In the data rows, zero lies at 7.5, halfway between 7 and 8.
Here are some points:
tensor([ 9,  8,  9, 10,  6,  9,  6, 10,  5,  7, 14,  8,  5,  9, 10])
tensor([ 9,  9,  8,  9, 10,  9,  6,  9,  4,  4,  6,  5,  8,  9,  5])
tensor([11,  5,  6,  6,  6,  5,  4, 10,  8, 11,  9, 13,  7,  2,  9])
tensor([ 4,  8,  7,  5,  9,  7, 11,  3, 11,  9,  2,  6, 10,  6,  8])
tensor([ 7,  9, 10, 10, 12, 10, 10,  9,  9,  4,  8,  2,  9, 12,  4])
tensor([10,  5,  4,  4,  8,  7,  3, 11,  6, 13,  7, 14,  8,  4,  8])
tensor([10,  7,  5,  6,  6,  7,  4, 10,  6,  9,  7, 12,  8,  3,  8])
tensor([12,  7,  8,  8, 13,  9,  4, 10,  4,  4,  6,  3,  7,  9,  2])
tensor([ 4,  8,  8,  7,  8,  8, 11,  5, 10,  5,  6,  4, 10, 10,  9])
tensor([ 6,  5,  6,  3, 10,  8,  7,  7,  8,  9,  1, 10,  9,  8,  4])
tensor([ 5,  4,  5,  2,  8,  7,  7,  7,  8, 11,  1, 12,  9,  6,  5])
tensor([ 5,  7, 10,  7, 12,  7, 11,  6, 10,  7,  6,  5,  8, 11,  6])
tensor([10,  8,  6,  8,  2,  6,  4,  7,  5,  9,  9,  9,  4,  3,  7])
tensor([ 7,  4,  9,  1, 11,  6,  9, 10, 12, 11,  2,  9,  8,  7,  3])
tensor([11,  4, 10,  6, 14,  8,  6, 13,  9,  6,  8,  6,  8, 10,  2])
tensor([ 2, 10,  7,  7,  7,  7, 11,  4,  8,  5,  3,  6,  9,  9, 11])
tensor([ 8,  6,  4,  5,  7,  8,  5,  7,  8, 13,  6, 11,  9,  5,  7])
tensor([11,  8,  5,  9, 11, 10,  2, 11,  4,  7,  8,  6,  8,  9,  6])
tensor([ 7, 11,  9, 12,  6,  8,  7,  9,  6,  6, 11,  6,  5,  8, 10])
tensor([ 7,  4,  9,  1, 11,  6,  8,  9, 11,  9,  1,  7, 11,  7,  4])
tensor([ 6,  5,  9,  4, 11,  5, 10,  6, 10,  9,  2,  9,  8,  7,  6])
tensor([ 3,  6, 10,  3,  4,  6, 13,  5, 14, 11,  5,  9,  7,  6,  7])
tensor([10,  5,  7,  4,  8,  4,  5,  9,  7, 10,  4, 10,  8,  3,  7])
tensor([ 8,  7,  7,  8, 13,  9,  7, 10,  7,  4,  7,  4, 11, 11,  6])
tensor([ 5,  9,  9,  7,  4,  8, 13,  4, 11,  7, 10,  4,  8,  9,  8])
Then 12 other points, each followed by its number:
tensor([11,  6,  4,  7,  8,  9,  2, 10,  3,  8,  9, 12,  6,  6,  6]) 0
tensor([ 9, 10, 10, 13,  4,  9,  8,  6,  6,  6, 15,  5,  5,  9,  9]) 1
tensor([ 3,  6,  6,  3,  8,  7, 10,  5,  9, 10,  0, 10,  9,  7,  5]) 2
tensor([10,  6,  7,  7,  9,  7,  6,  9,  8,  8, 10,  8,  8,  8,  5]) 3
tensor([ 5, 10,  8, 11, 11, 11,  9,  8,  8,  5,  8,  2, 10, 11, 10]) 4
tensor([ 6,  9,  5, 10,  1,  9,  7,  4,  8, 10, 13,  9,  7,  6, 11]) 5
tensor([ 4,  7,  6,  5,  6,  8,  9,  4, 11, 12,  5,  8,  9,  7,  7]) 6
tensor([11,  4,  9,  4, 10,  6,  6, 10,  7,  6,  5,  8,  7,  7,  3]) 7
tensor([ 7,  7,  9,  8,  7,  9,  8,  9,  7,  8, 10,  8,  6,  9,  9]) 8
tensor([ 4,  9,  9,  8,  8, 10, 12,  5, 10,  7,  8,  5, 10, 11, 10]) 9
tensor([ 8, 10, 11, 11, 10,  9, 10,  7,  8,  3,  9,  0,  8, 13,  4]) 10
tensor([ 7, 12,  7, 13,  3, 10,  7,  6,  5,  6, 14,  9,  4,  7, 11]) 11
Which two of these numbered points are nearest to each point below, ignoring the 3 directions in which the first points spread most? Their numbers follow each, nearest first.
tensor([ 4,  9,  8,  5,  7,  7, 11,  4,  8,  8,  0,  7,  9,  7,  7]) > 2 0
tensor([12,  9,  5, 11,  7,  8,  2,  8,  4,  7, 13,  8,  7,  5, 10]) > 5 9
tensor([ 8, 11,  6, 11,  0,  9,  8,  2,  4,  6, 14,  9,  6,  7, 10]) > 0 11
tensor([ 8,  7,  9,  8, 11,  9,  9,  8,  9,  5, 11,  4,  8, 12,  4]) > 3 1
tensor([10,  8,  8, 11,  6,  9,  4, 11,  4,  7, 15,  9,  5,  9, 10]) > 8 9
tensor([ 8,  9, 12, 11, 10, 10, 10,  7,  8,  4, 10,  1,  7, 13,  5]) > 1 10
tensor([ 8,  7,  9,  9,  8,  6,  9,  8, 10,  7, 11,  7,  8,  8,  9]) > 3 1
tensor([ 4,  8,  7,  8,  7,  9, 10,  5,  8,  6,  7,  7,  7, 10,  7]) > 0 11
tensor([ 5,  8, 10,  8, 10,  8, 11,  6,  9,  6,  6,  4,  7, 10,  8]) > 8 11
tensor([ 6,  6,  8,  4, 13,  9,  9,  9,  8,  8,  4,  7, 11, 10,  6]) > 9 4
tensor([10,  6,  3,  5,  9,  7,  2, 12,  6, 12,  4, 12,  9,  2,  9]) > 4 9
tensor([11,  9, 10, 13,  4,  8,  7,  8,  5,  2, 15,  5,  3,  9,  8]) > 7 1
tensor([ 8,  7,  7,  6,  2,  6,  7,  6,  7, 12,  8, 11,  6,  4,  8]) > 10 1
tensor([ 8,  8,  8,  8,  7, 10, 11,  4,  9,  4, 10,  3, 10, 12,  6]) > 5 3
tensor([ 6,  9,  6, 10,  9, 10,  7,  8,  8,  8,  7,  5, 10,  7, 10]) > 4 9
tensor([10,  9, 10, 11,  4,  8,  8,  8,  6,  3, 13,  6,  4,  9,  7]) > 7 1
tensor([11,  7,  9,  8,  7,  7,  7,  9,  6,  4, 10,  7,  5,  8,  5]) > 7 10
tensor([ 7, 10,  5, 11,  4,  9,  6,  7,  7,  9, 10,  9,  8,  4, 13]) > 4 9
tensor([ 7,  8,  8,  4, 11,  8,  8,  7,  6,  6,  0,  6,  9,  8,  4]) > 2 0
tensor([ 5,  8,  7,  7,  3,  8,  9,  5,  8, 11,  8, 11,  8,  6, 12]) > 9 8
tensor([ 8,  6,  8,  6,  7,  7,  8,  9, 10,  9,  9,  9,  6,  7,  6]) > 3 1
tensor([ 6,  9,  8,  9, 13, 10,  8,  9,  9,  6,  6,  2, 11, 10,  8]) > 4 9
tensor([ 6,  7,  4,  3,  7,  6,  5,  8,  9, 14,  1, 12, 10,  1, 10]) > 4 9
tensor([ 4, 10,  7,  9,  6,  9,  9,  6,  9,  9,  7,  6,  9,  6, 12]) > 4 9
tensor([12,  7,  8,  9,  7,  8,  3, 10,  5,  9, 11,  9,  5,  6,  6]) > 1 10
tensor([ 1, 10,  7,  9,  6,  8, 12,  3,  8,  5,  4,  5,  9,  9, 11]) > 2 0
tensor([ 4, 12,  6,  9,  0,  7, 10,  2,  6,  9,  7, 11,  5,  3, 12]) > 2 11
